In the rows, zero is written as 128.
One hidden turn or mirror swaps the rows below in pairs. Which row is each named row swapped with?
J794: [120 110 103 141 155 132 114 100 114 124 140 121 112 143 110 134 118 151
 151]
J844: [120 135 135 134 101 110 102 131 115 127 124 121 160 161 137 149 110  96
 147]
J163: [106 106 118 158 141 142 103 138 157 115 132 123 152 170 143 107 134 127
 147]
J101: [ 86 101 136 118 127 170 118 123 109 134 146 107 146 148 142 118  94  94
 107]
J329: [ 98 105 118 148 144 135  93 148 137 125 128 119 161 167 143 105 119 116
 151]
J472: [ 86 101 127 112 117 178 106 113 112 136 140 112 158 150 143 123 113 104
 116]
J651: [103 108 150 122 157 143 105 127 152 127 104 155 136 125 114 131 126 121
 115]
J470: [ 94 149 144 116 143 118 112 136 118 137 115 139 156 120 116 114 137 132
 126]
J568: [131 112  94 124 142 149 119 120 126 134 135 119 106 135 118 148 117 153
 146]
J175: [136 106  98 135 140 152 117 101 126 147 141 121 125 137 116 143 118 145
 142]
J506: [ 95 124 138 133 127 116 122 127 118 149 116 134 160 133 158 136 105 106
 114]
J425: [106 133 153 137 117 104 127 116 102 119 111 132 152 137 150 135 111 112
 116]
J791: [122 105 126 129 128 136 112 134  83  97 145 105 138 176 128 139 147 128
 141]
J563: [ 84 107 147 117 156 148  98 119 150 119 113 149 130 122 121 128 117 122
 123]
J649: [134 113  92 121 151 135 125 113 121 134 135 131 108 146 119 139 108 147
 141]
J493: [ 95 119 143 131 159 149  94 120 162 127 106 145 133 138 110 129 121 131
 132]
J634: [ 94 105 148 127 171 146  95 128 137 119 101 135 144 123 132 125 126 119
 132]
J931: [119 106 122 123  98 156  93 120  96 119 125 122 117 122 109 128 118 142
 103]
J38: [125 124 143 141 107 164  99 156 135  99 124 123 143 156 118 153 100 104
 130]
J766: [115 150 142 139 145 167 146 130 112 127 156  97 133 163 141 132 107 116
 121]
J431: [127 128 157 159 121 157 104 149 143 103 121 121 147 155 125 147  91 106
 125]
J500: [112 140 151 160 126 116 104 143 132 105 120 125 111 138 127 104 127 126
 107]
J173: [120 150 145 146 117 126 112 141 153 118 125 116 102 152 126 113 130 140
 109]
J127: [132 117 155 139 116 158  95 150 136 111 113 126 148 164 115 154 112  95
 126]
J16: [110 139 148 124 147 155 139 127 109 138 139  86 140 158 145 151 106 110
 144]
J126: [119  98 123 130 130 142  94 144  95  99 145 127 126 176 121 131 152 131
 132]
J320: [105 142 119 118 121 131 110 136 111 133 112 129 173 158 110 130 143 134
 146]
J993: [118 118 129 122  95 156 102 127 102 129 125 120 116 120  95 127 115 144
 114]
J917: [110 105 109 119 114 155  91 125 101 126 130 124 109 138  89 128 116 136
 112]
J439: [125 136 147 139 118 109 110 137 153 109 126 120 114 139 125 116 145 136
 110]
J615: [116 114 126 121 111 165  99 126 104 123 118 120 107 123  98 122 120 147
 116]
J157: [ 83  98 137 116 119 170 114 111 115 141 143 110 160 144 144 120 104 101
 127]
J542: [105 104 128 149 145 133 103 138 154 118 140 110 154 170 148 102 124 120
 154]
J109: [127 136 146 118 160 162 135 136 102 125 151  93 125 164 146 131  98 122
 127]
J778: [107 112 133 137 132 131 102 140 156 116 140 110 165 168 148 110 136 113
 146]
J574: [ 87 100 132 110 120 164 116 118 112 133 140 109 159 158 147 105 103 100
 125]
J803: [115 141 131 121 117 131  84 150  98 137 105 115 148 153 106 140 130 141
 137]
J389: [ 97  94 128 121 115 172 121 115 116 133 137 109 152 150 153 124 101  93
 130]
J527: [132 127  93 130 144 126 121 112 115 135 130 123 119 144 107 144 121 147
 146]
J331: [114 143 151 131 158 148 140 125  98 131 146  91 140 153 151 134 105 113
 127]
J285: [ 96 122 114 148 132 135  99 138 156 124 132 123 153 176 132 106 133 104
 145]
J355: [109 152 145 145 120 125 108 143 140 129 109 123 103 148 131 117 128 131
  99]
J45: [135 139 133 143 109 159 106 149 144 113 105 121 132 156 123 161 113 103
 119]
J158: [113 144 156 155 120 131 110 134 146 106 121 118 103 152 138 110 131 139
 107]
J381: [103 124 115 117 139 136 158 119 119 128 141 134 126 146 144 130 150 130
 101]
J220: [126 121 104 132 144 131 126 123 109 135 126 121 118 121 110 152 117 154
 146]
J56: [126 132 161 133 150 173 125 122 103 135 150  86 132 143 142 136 106 125
 119]
J590: [120 115 116 117  96 144 102 125 103 119 122 126 113 129 102 112 114 148
 108]
J159: [ 96 116 128 127 134 144 140 132 124 124 142 146 125 159 152 128 145 113
  92]
J709: [113 132 152 122 153 165 132 133 109 128 149  89 125 148 157 141 100 118
 133]

J470 is swapped with J844
J917 is swapped with J101
J425 is swapped with J320
J791 is swapped with J381
J45 is swapped with J634
J159 is swapped with J126

